[[469,279,557,348,305,-486,-259],
[-245,551,404,-612,392,619,-543],
[299,172,300,217,178,-308,-191],
[-428,-322,-695,-435,-252,591,293]]
|
[[-486,-259,469,279,557,348,305],
[619,-543,-245,551,404,-612,392],
[-308,-191,299,172,300,217,178],
[591,293,-428,-322,-695,-435,-252]]

[[575,-138,89,-233,558,-306,634,-330],
[363,515,159,226,146,-347,-582,-653],
[588,337,-200,28,-579,-487,-592,582],
[-114,407,-60,342,-33,-458,40,-171],
[-331,170,126,-69,107,-274,-253,-275],
[111,611,38,648,-139,20,-405,-363],
[-122,-157,129,-219,-662,195,-194,198],
[299,320,-107,-154,354,382,102,-146],
[565,-208,-136,336,-579,-559,-228,-297]]
|
[[634,-330,575,-138,89,-233,558,-306],
[-582,-653,363,515,159,226,146,-347],
[-592,582,588,337,-200,28,-579,-487],
[40,-171,-114,407,-60,342,-33,-458],
[-253,-275,-331,170,126,-69,107,-274],
[-405,-363,111,611,38,648,-139,20],
[-194,198,-122,-157,129,-219,-662,195],
[102,-146,299,320,-107,-154,354,382],
[-228,-297,565,-208,-136,336,-579,-559]]

[[-712,181,149,-517,356,-756],
[640,-662,-623,685,-752,672],
[-623,148,200,-411,318,-649],
[-605,126,-41,-587,295,-395],
[643,-637,-629,665,-752,630],
[693,-310,-531,621,-698,663],
[-447,130,171,-378,340,-329],
[-744,142,-157,-727,309,-444],
[-617,126,231,-459,329,-678]]
|
[[356,-756,-712,181,149,-517],
[-752,672,640,-662,-623,685],
[318,-649,-623,148,200,-411],
[295,-395,-605,126,-41,-587],
[-752,630,643,-637,-629,665],
[-698,663,693,-310,-531,621],
[340,-329,-447,130,171,-378],
[309,-444,-744,142,-157,-727],
[329,-678,-617,126,231,-459]]

[[-184,370,487,54],
[-558,-219,162,-429],
[336,662,-532,249],
[-459,-600,-145,77]]
|
[[487,54,-184,370],
[162,-429,-558,-219],
[-532,249,336,662],
[-145,77,-459,-600]]

[[-175,227,158,-197,457,-274,-73,19,-694,-86,-324,-243,-685,115,574],
[26,-484,-400,-71,-696,10,-146,-286,492,-66,140,16,476,-357,-726],
[277,83,88,105,80,109,165,74,266,263,256,171,247,97,181]]
|
[[115,574,-175,227,158,-197,457,-274,-73,19,-694,-86,-324,-243,-685],
[-357,-726,26,-484,-400,-71,-696,10,-146,-286,492,-66,140,16,476],
[97,181,277,83,88,105,80,109,165,74,266,263,256,171,247]]

[[153,-141,-156,-126,-5,139],
[106,93,52,-105,71,32],
[-30,475,414,-12,181,-198],
[-814,-364,-118,747,-431,-307],
[-16,692,602,-56,267,-258],
[227,-53,-95,-203,61,141],
[-80,214,194,46,59,-115],
[-621,-281,-102,570,-326,-233],
[-107,-2,20,96,-40,-53]]
|
[[-5,139,153,-141,-156,-126],
[71,32,106,93,52,-105],
[181,-198,-30,475,414,-12],
[-431,-307,-814,-364,-118,747],
[267,-258,-16,692,602,-56],
[61,141,227,-53,-95,-203],
[59,-115,-80,214,194,46],
[-326,-233,-621,-281,-102,570],
[-40,-53,-107,-2,20,96]]
---
[[-678,-103,-154],
[443,502,487],
[627,301,241],
[387,-594,-166],
[313,-628,-139],
[697,191,97],
[-488,-575,191],
[414,528,506],
[352,-613,-153],
[-276,-693,198]]
|
[[-678,-154],
[443,487],
[627,241],
[387,-166],
[313,-139],
[697,97],
[-488,191],
[414,506],
[352,-153],
[-276,198]]

[[-147,-156,17,-363,-32,36],
[-1,-11,685,-62,60,-1],
[123,124,-14,302,21,-23],
[-20,-16,-589,-8,-59,0],
[75,75,-8,181,13,-17],
[-142,-148,16,-342,-27,34],
[-21,-15,-590,-9,-60,3],
[-1,-6,549,-50,49,-1],
[-35,-40,3,-81,-11,14],
[-192,-201,23,-465,-38,47],
[79,82,-7,202,20,-16],
[-20,-15,-560,-7,-59,7]]
|
[[-147,17,-32],
[-1,685,60],
[123,-14,21],
[-20,-589,-59],
[75,-8,13],
[-142,16,-27],
[-21,-590,-60],
[-1,549,49],
[-35,3,-11],
[-192,23,-38],
[79,-7,20],
[-20,-560,-59]]

[[-251,83,772,-124,-82],
[105,-175,213,118,-181],
[-197,497,-290,255,64],
[-207,419,-96,189,37]]
|
[[-251,772,-82],
[105,213,-181],
[-197,-290,64],
[-207,-96,37]]

[[-606,-498,-213,144,377,399],
[-337,-576,-609,-511,-216,139],
[321,103,-85,-182,-169,-72],
[-23,474,726,746,545,177],
[-209,142,383,452,341,142],
[557,121,-322,-581,-618,-510]]
|
[[-606,-213,377],
[-337,-609,-216],
[321,-85,-169],
[-23,726,545],
[-209,383,341],
[557,-322,-618]]

[[331,359,-64,-348,-162,-72,118,33,-40,-40,314,37],
[381,384,-263,-489,-302,-91,136,67,-125,-108,323,-126],
[-177,338,281,27,50,-93,-102,13,162,232,302,166],
[71,332,634,151,356,30,-154,110,209,202,371,205],
[179,401,-161,84,115,182,13,104,-196,-343,-414,-231],
[-305,313,49,-137,-170,-226,6,29,60,61,210,325],
[118,348,-147,198,0,93,205,-371,61,144,-280,101]]
|
[[331,-64,-162,118,-40,314],
[381,-263,-302,136,-125,323],
[-177,281,50,-102,162,302],
[71,634,356,-154,209,371],
[179,-161,115,13,-196,-414],
[-305,49,-170,6,60,210],
[118,-147,0,205,61,-280]]

[[29,-325,-284,-305,-433,-378,-264,590,-223,-315,-306,-329,2,-121,-313,-404],
[17,-395,-348,-350,-378,-432,-319,649,-267,-352,-304,-415,-14,-95,-403,-399],
[-43,-313,-372,-383,-379,-422,-307,524,-277,-227,-351,-365,20,-42,-413,-418],
[-43,-340,-315,-362,-458,-449,-306,738,-274,-335,-380,-380,1,-166,-399,-487],
[32,359,368,356,340,436,331,-843,271,429,361,415,8,69,357,436]]
|
[[29,-284,-433,-264,-223,-306,2,-313],
[17,-348,-378,-319,-267,-304,-14,-403],
[-43,-372,-379,-307,-277,-351,20,-413],
[-43,-315,-458,-306,-274,-380,1,-399],
[32,368,340,331,271,361,8,357]]

[[-440,-532,-661,589,254,-2,543,565],
[15,28,28,-12,-27,-11,-6,-8],
[-10,-9,-16,27,-12,-16,15,16]]
|
[[-440,-661,254,543],
[15,28,-27,-6],
[-10,-16,-12,15]]
